(in the rows, 128 means zero)
The rows of X fall into 3 groups, and each row is roughly a mix of its group's hidden directions.
X, 123 rows:
[[111 145 150 178 155 167  83  91  81 152  92 147 130]
 [114  81 116 121 162 127 115 104 171  81  63 122 100]
 [131  95 136 178 140 152 177 104  87 122 143 194 133]
 [111 116 137  53 176  91 172 109 117  97 127 135 109]
 [111  84 167  96 125  88 142 131 119  79 190 106 113]
 [118 102  86 117 115 197 152  77 116 110 147  85 113]
 [ 78 135 177 112 112 190 150 144 112 175 129 135  95]
 [181 148 130  90 179 154 108  60 141 132 147 118 119]
 [176 103  50 108 109 110 124 100 123 115 142 162 164]
 [107 139  92 111 144 178 129  72 176  97 172 143 113]
 [ 83 122 103 154 132  78 118 105 132 116  66  77 104]
 [115 107 111  54 131 148 129 116  92 160 145 185 159]
 [175 111 169 111 104 157 110 101 164  83 134 186 128]
 [106  94 110 115 132 159 128 144 136  46  73 117 148]
 [113 117 100 125  67 103  65 141 158 107  78 116 116]
 [144 131 154  64 127 115 154 144 116 173 149 187 166]
 [141 148 172 129 116  85 102 171 121 127 114  63 174]
 [158 193 166 125 109 139 145 140 115 191 161  98 132]
 [129  83  96 120 110 167 153  91  63 162 144  98 116]
 [135 188 188 116 152 137 150 135 126 143 179  88 153]
 [115 124 119 189 101 136 142 135 123  66 159 183 154]
 [129 161 156 102  81 168 168  92 166 134 179 140 140]
 [142  45 137  98 132 100 158 115 111 148  84 160 127]
 [101  91  85 135 167 157 114 142 111 154  80  71 109]
 [150  93 149  89 178 143 149 159  92  85 120 172 155]
 [101 151  76 127 142 135 134 109  98 109  47 145 160]
 [137  85 196 129  88 169 170 156 116 147 104 142 127]
 [116 161 105 175 178 158 102 140  94 171  82 127 146]
 [146 130 155 119 172 147 195 143 108 153 119 194 120]
 [133 206 120 135  74 150  82 137 149 146 131 111 156]
 [111  89 157 168 114 157 191 109 141 111 130  71 113]
 [ 85 127  89 135 129 197 132 107 115  98  96 100 174]
 [101 102 101 134  54 188  94 142 143 128 134 156 133]
 [148 156 135 111 142 215 103 181 110 144 134 133 142]
 [117 132 111  52 125 134 136 138 124 136 172 189 168]
 [106  72 171 125 106  72 143 174 122  90 135 110 106]
 [ 83 156  93 137 101 120 122 189  87 183 132 140 137]
 [131 126 137 152  83 138  96  53 120 169 174 123 144]
 [184 112 161 101 126 126 100 105 167 125  86 173  86]
 [116 146  77 124 117 124 125 146 198  88 123 140  69]
 [138  76 169 137 143 181 164 175 102 100 107 148 143]
 [133  83 160 147 140 102 144 127 116  50 170 160 141]
 [132  90 114  49 103  99 141 135 100 132 141 183 127]
 [157 185 151 128 160 132 172 132 134  87 187  98 127]
 [128 187 105 102  75 132  86 135 149 181 146 127 100]
 [144 136 173 145 122 182 160 132 135  92  62  93 141]
 [134 160 103 126 135 148 138 170 123 157  80  95  54]
 [154 176 147 131 135 137 171 192 100 160 116  86 108]
 [136 139 190 116  89 108 152  86 174 125 184 130 123]
 [174 145  80 162 120 126  61 103 117 163 142 131 160]
 [126 160 102 126 119 157 149 189 119 173 188 110  98]
 [ 74 146 118  79 126  82 148 148 145  75 165 146 115]
 [190 148 155 126 159 102 109 132 164 103 116 111  62]
 [157 129 163 165 165 144 215 146 130 111 119 138 111]
 [ 83  77 101 144 156 118 102 150  87 137  65 117 129]
 [150 127 110 132  61 103 142 105 168 165 173 155  92]
 [119 173 106 106  75 153  95 108 131 182 170 160 130]
 [103 214 142 160 139 150  89 142 129 165 122 140 151]
 [173  73  67 146 105 132 144 132 144  76 132 140 153]
 [149 191 136 120 117 132  76 121 125 167  96 125 189]
 [166 155 178 145 127 105 136  95 156 199 137 109  99]
 [132  69 156 115 148 148 173 111 142  72 144 155  85]
 [106 106 181  76 154  94 151 130  75 164 106 134 114]
 [ 96 143  86 134  86 158  76 160 134 175 132 149  89]
 [116 144 170 145 102  73 151 117 138 125 206 111 145]
 [172 110 116  52 164 164 116 115 127 114 138 172 110]
 [144  83 118  79 119 154 128 121  65 172 143 171 139]
 [181  93  93 152 139 129 128  69 120 167  94  91 124]
 [100 133  58 116 100 152 149 123 126 204 118 118 126]
 [ 94 185  90  78 153 103 106  97 108 150 163 149 132]
 [136 197  97 154  74  98 127 147 143 108 177 132 128]
 [137 159 175 185  98 129 146 138 184  91 122 101 149]
 [148  99 139  95  65 166 146  82 102 177 122 119 142]
 [ 99 142  83 123  96 135  58  88 169 125 138 152 103]
 [122 130 145  77 184 164 149 157  79 126 103 103 165]
 [119 105 185 140 145  93 129 120 154  76 121  96  67]
 [114  74 118 131 158 114 147 175 138  90  74 114  81]
 [150 183 158 106 161  85 151 185 161 146 151 128 126]
 [ 87  81  96  91 167 142  84 109  99 105  95 151 148]
 [125 124 167 115 124 188 139 106 144  77  86 145 181]
 [172 121  71 108 166 145 151  91 147 178 117  92 115]
 [ 99 186 139 127 101 162 160  93 176 167 109 114  97]
 [118 107 133 104 141 145 176 101 159 175 144  76  74]
 [ 77 203  94 146 124 124 112 126 108 159 149 148 166]
 [140 120 158 125  66  70 112 118 155 142 146 188 112]
 [171 136 155 115 154  73 170  95 154  95 134 145  80]
 [159 131 145 136 149  91 148 176 130 105 176 136  58]
 [ 90  64 142 127 144 139 106 111 111 107  51 142 131]
 [ 85 131  81 129 130 111 150 173  76 190 126 142 136]
 [117 173 155  72 104  93 146 145 133 112 138 188 163]
 [131 107 121 153  94 167 150  96 179  84  85 160  97]
 [124 183 118 142 121 124 116 188 123 171 169  79 105]
 [140 110 166 119 125 148 102 205 105 141 153 181 103]
 [135 127 137 143 122  72  60 174 144  84 160 121 123]
 [ 91 128 146 139 109 183  69 161 104 108  92 134 168]
 [143 124  98 135 119 156  86  90 164 161 139  87  63]
 [138 122 179  92 147  95  97 118 103 101 203 122 140]
 [143 130 108  83  54 125 123 146 160 160  86 125  90]
 [115 112 153 156 143 152  96 165  54 176 126 140 153]
 [126 144 199 123 137  85 159 119 123  69 139 170 125]
 [117 111 151 111 133 137 111  78 189  71 132 147 175]
 [129 189 125 127  79 127  94 163 111 158 134 174 170]
 [113 164 175 165 141  87 115 165  91 147  97 134 178]
 [ 75 162 125  81 167 155 171 135  97 142 110 170 134]
 [138 171 141 124  73 114  83 134 176 138 112  68 121]
 [122 147  58 112  95 112 105 157 116 139 126 192 158]
 [164 167 120 168 177 152  82  85 117 149 139 103 157]
 [103 115  85 127  90 151 135 120 140 205 163  91 140]
 [115 183 149 142 116 147  69 172 107  95  88 137 152]
 [139 153 165  93 161 107 160 160 186  96 137 164 158]
 [125 146 134 155 117  94  96 206 100  91 135 163 101]
 [115 119  83  65 153 102 168  76 121 146 107 128  97]
 [ 98 128 107 177  49 139 147 159 172 129 114 121 114]
 [145 156 150 186 146 114 121  78 147 173 164 107  88]
 [122 195 111 158 160 171 130  80 165 120 145  98 135]
 [125  78  86 128 152 141 110 167  96 203 125 116 127]
 [101 121 141 154 146  97  66 120 153  84 104 181 159]
 [156 120 151 155  79  76 155 165 183  95 112 128 123]
 [133  86 122 126 166  98 142 147  51 170 122  93 122]
 [125 109 105 158 167 119 166 154 165  71  99 147  79]
 [151 143 104 161 124 187  75 158 105 151 135 168 165]
 [167 131 131 137  76 105  77 151 165 117 129 169  78]
 [130 123 127 111 215 106 139 132  99  69 133 131 156]]

Here is one row of each group, with its name. Which group are the others in?
[150 148 193 117  98 118 151 108 164 105 194 147 123] | (104)
[153  85 147 123 133  46 120 167 115 106  85 133 134] | (21)
[119 118  81 114 105 122 153 187 124 107 113 199 102] | (5)

[139 127 101 116  68 134 154  96 178 117 195 120 120] | (5)
[124 132  77 119  88 197 158 125 118 111 135  80  96] | (5)
[128  79 130 150 161 108 147  60 144 122 177 168 131] | (5)
[105  65 115 147 175 117 174 130 109  93 158  94 106] | (104)
[111 181 174 137  88  89 144 104 167 111 162  96 110] | (104)
[113 122 156  41 143  85 160 114 107 115 149 154 124] | (21)
[146 184 154 187 102 158 171 145 150 106 154 154 124] | (5)
[154  66 132 172  87 159 135 179 135 126  87 132 120] | (21)
[184 194 115 142 125 146  91 178 138 105 156 121 114] | (104)
[147 165 143 147 109 133 186 172 166  97 142 183 124] | (5)
[134  80 177 143 153 140  93 119 113  65 125 138 176] | (104)
